Each run below is a few steps of one of 8 hidden systems, one row a step.
V, seq 1 (9 x 18):
-3	-4	23	27	-11	-16	-29	-2	-6	24	-42	-20	7	-9	14	26	-15	-17
-2	8	15	-15	-28	-29	-1	-29	-14	51	-5	4	-9	12	-20	9	2	-11
13	26	-16	-5	-6	-22	18	22	-23	24	10	33	-11	20	15	15	18	-23
1	-24	-13	4	18	-11	-7	17	-12	9	0	18	15	-11	19	11	61	-4
-20	-8	14	-13	-8	9	-41	9	-21	-2	13	-12	35	1	18	38	16	4
5	-2	9	9	-18	-12	-40	7	-7	29	-28	-27	21	0	19	1	-20	-34
-2	-17	12	-15	-34	-37	8	-19	-13	36	6	9	5	11	-15	-7	-3	-28
-3	8	3	12	-5	-27	28	32	-30	9	22	34	-3	9	10	13	7	-23
-17	-11	12	20	23	-2	-6	26	-8	21	-7	22	18	-18	8	7	52	1
B, seq 2, 9 rows:
-1	1	-1	-11	-14	-2	-40	-20	-22	21	2	-8	7	13	23	44	9	25
3	-11	-11	-6	-14	-8	-40	11	-20	30	-2	7	29	17	33	23	14	-11
-15	-9	-3	-19	-17	-4	-6	31	-10	25	17	24	37	13	10	8	20	-29
-32	-1	8	-7	-5	11	20	49	-6	9	32	22	25	4	2	-1	-5	-10
-24	0	2	3	4	28	28	34	18	11	16	25	6	13	0	-15	-31	23
2	16	-6	19	4	24	29	7	31	-5	-12	33	-11	20	1	3	-41	9
15	5	3	36	12	0	28	-6	28	-6	-37	34	-19	0	-2	11	-9	-5
2	6	14	16	7	-12	28	-24	18	3	-36	21	-25	-15	-19	28	25	2
-12	12	11	3	9	-10	11	-18	-6	3	-18	-11	-27	-21	-4	46	32	31
V, seq 3 (9 x 18):
10	-13	-7	-10	-20	-35	-1	-30	-1	45	-34	-13	-14	-1	-2	7	11	-6
7	12	-15	-20	-19	-23	13	-2	-34	20	32	20	-14	27	14	23	3	8
18	-4	-21	24	25	-12	-15	28	-25	12	2	8	3	-1	35	-12	39	-5
-16	-19	12	-20	-2	6	-42	-3	-19	2	26	-10	37	-4	-2	-2	38	0
-7	9	5	-4	-20	0	-24	31	-12	-4	0	-26	28	0	17	3	-30	-40
-7	-40	14	5	-20	-32	13	-1	5	31	-20	-4	11	-10	-11	-21	-7	-32
-22	0	26	5	-18	-17	30	11	-18	13	31	36	2	16	-12	19	-13	-5
-1	14	14	42	28	0	6	31	-1	20	-20	33	1	-4	11	9	26	-8
-14	8	21	-17	-2	16	-23	-20	12	13	-12	16	21	-2	-19	25	48	1
A, seq 4, 9 rows:
0	-24	-6	15	-12	-24	21	15	14	10	-35	22	6	-4	20	32	1	-30
-4	-18	22	11	0	-23	35	-20	3	11	0	43	-11	0	-28	4	26	0
-16	25	7	-4	16	6	23	-10	3	-4	-5	-7	-29	-20	-12	32	30	37
7	-1	-26	-20	7	17	-19	-19	24	31	-32	-12	-4	-3	7	2	30	29
6	-29	-9	-13	-13	-12	-36	-16	-13	4	0	7	23	12	24	37	25	4
-12	-36	16	29	3	-28	1	22	-10	11	-21	-5	13	-27	20	20	16	-17
-17	2	35	10	5	-18	12	0	-17	37	8	17	-3	-8	-27	-13	37	-7
-12	50	-7	-18	10	10	7	20	-11	13	6	-1	-13	-4	1	23	37	10
3	-1	-37	-23	6	22	-3	16	29	22	-23	16	18	7	14	-3	33	-1
X, seq 5 (9 x 18):
-2	-31	-8	13	22	21	-9	6	10	-39	12	21	19	3	19	13	11	31
-10	-45	27	10	-8	-20	-17	-16	2	-2	-17	-22	22	-27	-14	-8	13	-19
17	14	-9	-32	-34	-26	-15	-22	-24	3	17	-16	-1	22	2	7	-16	-27
12	38	-8	30	5	-1	19	21	2	14	-24	0	-29	5	18	2	-37	-4
-17	3	-9	-14	14	20	31	14	21	29	6	32	0	1	-17	-17	30	22
-12	-28	13	9	14	16	-10	0	-3	-49	32	16	21	-2	2	12	8	20
-8	-14	31	7	-6	-12	-33	-14	-5	2	-22	-41	15	-26	-14	-9	2	-22
23	25	-29	-38	-27	-10	-15	-21	-7	13	-4	-14	-8	22	7	13	-8	-20
13	13	-19	29	9	-4	36	19	15	2	-26	16	-30	1	21	12	-29	6
A, seq 6, 9 rows:
-23	-6	7	11	-1	0	43	7	10	-20	8	2	-21	-8	2	29	-33	33
13	4	7	19	10	14	-2	-32	22	29	-27	3	-22	9	-11	-20	-17	37
28	19	-3	1	0	-4	-35	-43	-14	-23	-3	-4	-12	14	8	29	4	9
19	-31	-22	6	7	-19	-8	-3	2	-23	-28	-37	-2	-27	18	-7	14	-20
-8	-41	15	-10	-5	-24	-3	-11	-26	2	38	-8	9	-6	-16	-32	19	2
-27	18	10	6	11	2	1	37	-33	7	29	-28	-5	-16	15	4	-5	21
9	25	-8	10	15	24	-21	24	5	43	-11	4	10	14	8	-41	0	-5
13	26	-3	-8	-7	12	-22	11	-6	-25	17	30	26	28	4	15	7	-36
-10	-11	-4	1	-6	3	29	27	33	-30	-22	0	14	-18	-7	1	-12	-41
E, seq 7, 9 rows:
-27	23	5	-8	2	5	14	39	0	48	-9	-17	1	-15	-8	-21	9	-7
-7	0	-29	-20	5	36	-20	9	18	23	-9	-15	10	9	22	2	-6	41
4	-34	5	31	8	7	-29	-6	0	-20	-5	18	19	7	28	25	-10	27
-5	-21	34	5	-17	-19	-1	-23	-3	-7	11	40	19	12	-20	18	14	-22
-8	56	17	-8	-8	0	19	13	-3	12	-2	18	-6	4	-22	17	8	-35
-3	19	-20	1	11	9	20	27	24	43	-39	-9	-16	-11	9	-12	7	2
3	-19	-30	-14	12	19	-9	-16	20	3	-19	-7	-5	-2	19	19	19	52
1	-25	26	30	9	-15	-27	-27	-21	-20	4	5	3	-3	8	30	13	24
-2	0	31	-5	-24	-32	-13	-17	-26	26	10	13	10	12	-17	7	14	-33
X, seq 8 (9 x 18):
2	21	-26	-18	13	28	-22	28	14	-18	-16	-26	16	-13	16	7	25	-13
-10	-33	-30	-29	-14	3	15	-2	30	-12	-24	-27	-1	-17	14	22	-9	14
-1	-35	4	-6	-22	-24	25	-39	5	0	6	-1	-18	5	-13	-2	-34	21
20	16	25	27	5	-15	1	-26	-23	6	20	18	-21	17	-21	-34	-17	0
20	39	-4	14	29	13	-14	22	-15	1	6	13	0	5	0	-34	29	-20
-7	-2	-30	-15	17	20	-2	41	9	-18	-6	-12	19	-18	22	4	33	-10
-26	-44	-14	-25	-15	-5	12	8	13	-11	-2	-32	10	-20	10	17	-12	12
-4	-23	13	-6	-27	-15	0	-35	1	10	9	-15	-7	11	-11	-7	-52	19
25	26	13	21	0	-1	-6	-21	-4	15	1	23	-14	30	-14	-33	-29	-9
S, seq 9:
-24	-2	-22	-50	-15	9	20	4	2	-2	24	-8	0	-1	2	31	16	24
8	14	7	16	25	11	-8	-25	-11	-41	17	12	-17	0	-2	22	15	39
19	-15	20	1	-10	-26	-34	-43	-29	-1	18	-11	4	8	-11	-16	6	-9
16	-8	-15	15	-1	-24	6	31	-25	-15	13	-24	-6	-9	21	-31	-22	-28
-15	-27	-6	21	18	-1	5	32	2	44	-12	-5	0	-13	19	-23	5	28
-31	-17	-1	-30	-10	27	19	11	23	-1	28	11	17	8	-15	-14	-17	26
16	22	9	20	18	34	-1	-24	25	-32	-8	20	-8	14	-15	-7	-22	13
27	-10	0	-5	-20	-11	-26	-43	15	11	-30	-1	8	12	-14	-12	-8	-30
13	-9	-30	-5	-13	-23	29	19	10	-18	-25	-16	-11	-13	17	9	-8	-41
S, seq 10:
-6	-30	-1	-31	-17	-14	1	-31	-10	15	32	22	8	20	-9	4	20	19
23	10	-11	12	24	1	14	7	-10	-55	26	7	-13	-4	-3	-25	6	-12
7	-10	12	17	15	-5	-33	-14	-7	28	-22	-28	0	-17	-5	-38	16	3
-20	-15	-12	-27	-25	2	9	27	3	-5	16	-36	17	-6	11	-10	-43	-8
-1	-3	0	39	22	16	15	7	17	2	-18	17	-17	0	19	17	-23	41
-3	-29	8	-24	-24	-6	4	-39	13	17	11	32	11	21	-25	-6	3	7
29	22	-18	1	9	0	24	1	9	-48	3	6	-17	0	-11	-19	-2	-34
13	-1	-2	8	11	-6	-21	-15	10	33	-45	-28	-9	-21	-3	-13	26	-2
-23	-13	-17	-46	-26	-4	13	13	2	-6	10	-36	5	-10	7	21	-15	-1
Z, seq 11, 9 rows:
-7	-17	-8	-17	-15	6	-9	-3	5	-8	6	37	27	19	15	50	21	3
-12	-33	12	2	-22	-24	7	3	1	2	-8	28	24	1	9	40	13	-29
-20	-8	30	-6	-22	-24	4	-2	-7	39	-4	22	14	1	-19	20	21	-24
-27	24	19	-7	-12	-2	5	10	-10	43	-4	17	1	4	0	42	17	9
-15	2	-9	-13	1	9	3	-1	10	22	-15	26	3	3	12	50	35	28
-3	-21	-2	-13	-11	-16	6	-20	-2	-16	3	27	5	4	7	56	31	4
-18	-34	18	1	-20	-37	-1	-1	-19	5	2	7	14	-12	6	42	22	-13
-23	-15	22	-15	-21	-22	-12	-4	-20	51	7	5	18	5	-1	20	19	0
-21	9	-1	-14	-15	0	4	17	-14	42	16	27	6	21	14	33	9	21
E, seq 12, 9 rows:
-31	-42	39	9	-10	-5	-2	-3	12	12	-9	-4	28	-18	-21	-9	-5	-8
-13	40	14	-30	-23	20	-3	-17	7	3	12	6	2	23	-19	22	-28	6
16	16	0	44	11	-1	18	19	6	19	-24	25	-19	11	18	-7	-31	-2
18	-24	-34	-23	2	1	18	-22	30	3	-14	28	-2	6	-6	-9	36	1
3	24	10	15	26	4	-5	-3	-9	-45	-4	-8	-13	-23	-1	31	33	5
-12	-16	30	9	-5	-25	-11	-15	-7	35	-22	-30	-1	-23	-18	-15	8	-10
5	27	-22	-42	-27	-2	-15	-17	-11	18	9	-24	-7	22	10	22	-19	8
9	-14	-16	35	8	-20	10	35	-21	5	2	8	-9	4	44	5	-21	4
-8	-44	-14	-27	-6	-7	16	2	1	2	28	24	18	6	-7	-15	37	3
B, seq 13, 9 rows:
5	-4	19	45	17	7	-13	23	-7	8	5	5	10	4	8	-42	-33	-1
10	27	-4	-13	-12	8	19	-8	27	27	-16	6	-11	14	-25	-38	-21	-24
11	17	-20	9	10	-11	40	23	7	-34	-13	-13	-27	-20	6	3	-7	-24
1	-39	-3	4	18	0	23	-22	23	-23	-10	0	-12	-26	-17	-18	25	25
6	20	24	-2	-2	1	-10	-48	-10	-32	16	-9	-21	2	-25	17	-5	19
16	2	6	30	13	-8	-42	-12	-20	14	-24	-35	-8	-9	21	-2	-3	14
15	-3	-21	-37	-22	-13	-23	-26	2	25	-19	-18	9	8	-2	-2	20	-23
-1	-8	-12	-17	-8	-24	-2	26	-31	-29	24	-16	13	-11	16	14	19	-33
-21	-39	10	-5	8	4	-9	13	-9	6	34	-1	25	-7	-7	-36	18	16
Z, seq 14 (9 x 18):
-14	20	2	-19	-17	-12	13	20	-2	-15	-10	-14	4	-16	5	48	8	-33
-25	-28	9	-22	-20	-8	7	-19	24	30	-31	-19	5	-18	-14	17	10	12
-9	8	20	0	-20	-13	8	-31	-16	13	15	15	-20	18	-8	35	-25	31
2	-15	-4	34	18	-19	2	12	-19	22	-13	13	-13	-7	33	26	23	24
16	-10	-13	-21	1	-15	-14	-21	-24	7	23	20	5	9	-1	-1	55	3
-22	-5	-10	-24	-14	-10	8	40	-25	-14	34	-8	18	-6	18	26	10	-17
-34	-47	6	-18	-11	10	-4	11	19	27	-1	-2	36	-8	-1	-6	9	11
-14	3	26	0	-20	12	-3	-8	0	8	24	39	17	33	-11	17	-29	8
1	3	8	43	12	0	1	27	5	17	-31	37	9	2	23	23	11	-12
W, seq 15, 9 rows:
20	6	-26	-15	-7	3	-25	-6	5	-13	-20	-53	-1	-8	15	-12	-23	-16
11	-49	-10	-23	-22	-25	-7	-24	-1	-1	12	-2	16	6	-9	-26	8	-19
-1	-9	4	12	-8	-36	40	13	-26	-19	30	6	-20	-2	0	-6	-24	-17
-13	0	8	21	33	12	11	31	-7	6	19	-9	-7	-19	-6	-51	8	22
-3	37	11	-22	5	35	-14	-21	3	-27	27	-10	1	7	-30	-15	-8	17
8	8	-26	-24	-16	14	-3	9	26	-20	-20	-36	7	-7	6	-10	-30	-27
-7	-48	4	-19	-24	-20	15	-21	20	10	-3	1	11	-6	-23	-21	2	-17
-4	5	13	12	-10	-35	45	-5	-15	8	12	0	-35	-5	-17	-3	-25	-5
9	12	-9	18	33	8	11	12	-6	20	0	-10	-27	-11	-1	-49	11	26
W, seq 16 (9 x 18):
4	18	-31	-3	15	3	20	39	2	-25	-8	-28	-14	-22	21	2	6	-11
-24	-42	7	-24	1	15	-14	-20	14	-3	9	-13	21	-15	-16	-7	23	30
-3	11	15	0	-27	-13	0	-17	-12	-13	8	-22	-13	10	1	25	-58	1
16	-21	-12	20	8	-4	-11	20	2	35	-15	-5	12	2	14	-53	-10	-15
9	14	15	-9	-5	-3	14	-22	-8	-17	33	40	-3	20	-34	-14	17	-14
-4	26	-19	3	13	6	32	42	4	-24	-9	-20	-17	-23	13	4	-5	-13
-23	-31	8	-22	7	20	-12	-18	18	9	0	-16	15	-18	-20	-14	25	33
3	18	8	-10	-28	-10	1	-31	-4	-10	2	-18	-18	13	-4	27	-52	5
21	-25	-23	18	7	-11	-8	13	8	28	-24	-7	4	0	20	-46	-11	-16

Which system made each of these runs?
seq 17 (2 x 18):
3	16	-8	15	1	1	-26	15	-8	54	-24	-2	1	11	34	11	-8	16
22	-7	-7	-16	-13	-6	-31	-28	-7	31	1	24	17	28	-6	-13	24	-14
 -> V
seq 18:
-2	1	-30	-19	-11	-11	-3	38	-24	37	14	-12	3	10	35	2	0	-1
1	-18	-35	-29	-1	15	7	29	7	-3	24	27	26	18	16	-11	21	-6
 -> B
seq 19 (2 x 18):
-24	-35	6	-20	-1	6	-7	6	15	-12	-6	-20	30	-30	-14	-2	35	-11
-31	-15	26	-19	-24	-6	-1	-7	-16	-18	39	-19	11	-3	-12	16	-29	13
 -> B
seq 20:
-8	-43	9	-14	-34	-23	21	-14	15	-1	5	12	15	7	-17	-3	-25	-28
-22	4	46	32	-4	-17	18	13	-11	34	1	14	-4	-2	-14	-3	-19	-8
 -> Z
seq 21:
25	6	-42	-5	17	14	-9	-10	25	10	-42	0	-10	1	18	1	27	15
9	-53	-27	2	1	-25	30	-7	10	-15	-3	21	-6	-6	14	8	20	4
 -> X
seq 22:
2	-9	-5	28	26	23	24	12	17	-25	3	25	-13	0	6	-10	-17	35
26	-11	12	31	27	7	-20	-16	0	-45	0	17	7	-4	-8	-20	18	-10
 -> Z
seq 23, 2 rows:
-13	27	0	-23	-1	0	23	37	-14	-18	35	-9	4	-9	-15	-17	12	-34
-5	36	10	23	30	26	-28	13	-3	21	-19	-17	-2	-9	9	-5	10	24
 -> S
seq 24:
-6	-44	28	15	-14	-35	3	-16	-24	2	29	4	4	2	-9	-14	-17	-2
8	33	22	11	-6	-9	-25	7	-33	19	18	-7	2	13	-4	-26	-19	-27
 -> X
seq 25 (2 x 18):
-15	25	24	16	17	-1	18	14	-28	-3	38	32	-7	3	-9	11	21	13
0	15	11	5	12	10	-15	13	1	46	-8	12	15	3	-14	-41	29	-13
 -> E
seq 26 (2 x 18):
21	37	-12	-1	4	-18	-3	-2	-32	-19	2	-3	-22	-1	16	39	25	-12
-7	-29	-4	3	19	9	-29	8	2	13	-15	-9	22	-20	10	-7	53	16
 -> B
seq 27, 2 rows:
-12	-34	-16	0	-9	-6	18	26	9	6	-5	36	19	9	27	32	10	-4
-39	-27	40	8	-21	-21	18	10	-9	5	14	11	15	-8	-11	22	-13	-7
 -> X
seq 28:
-23	24	24	-27	-26	-13	3	-15	-6	37	-5	-23	-9	-7	-26	19	1	-7
-8	-6	-33	-12	-3	-14	10	29	-19	11	7	-32	-14	-12	38	18	-6	23
 -> B
seq 29:
0	5	12	0	10	11	-12	-18	-4	5	21	49	9	21	-14	14	41	16
-15	41	27	17	10	21	-27	20	-11	15	-9	5	12	1	5	26	7	1
 -> B
seq 30, 2 rows:
12	-42	-42	-28	-12	-3	-3	-7	10	-17	1	6	12	8	27	16	13	7
9	-35	1	20	-1	-16	-26	-8	-25	-24	15	-12	4	4	31	14	-25	19
 -> V
seq 31 (2 x 18):
18	-9	-20	-7	-13	-37	29	2	-30	0	33	14	-19	16	7	-15	-3	-15
-6	-15	-2	21	28	-11	10	36	-31	-6	31	9	-2	-15	13	-14	35	10
 -> V
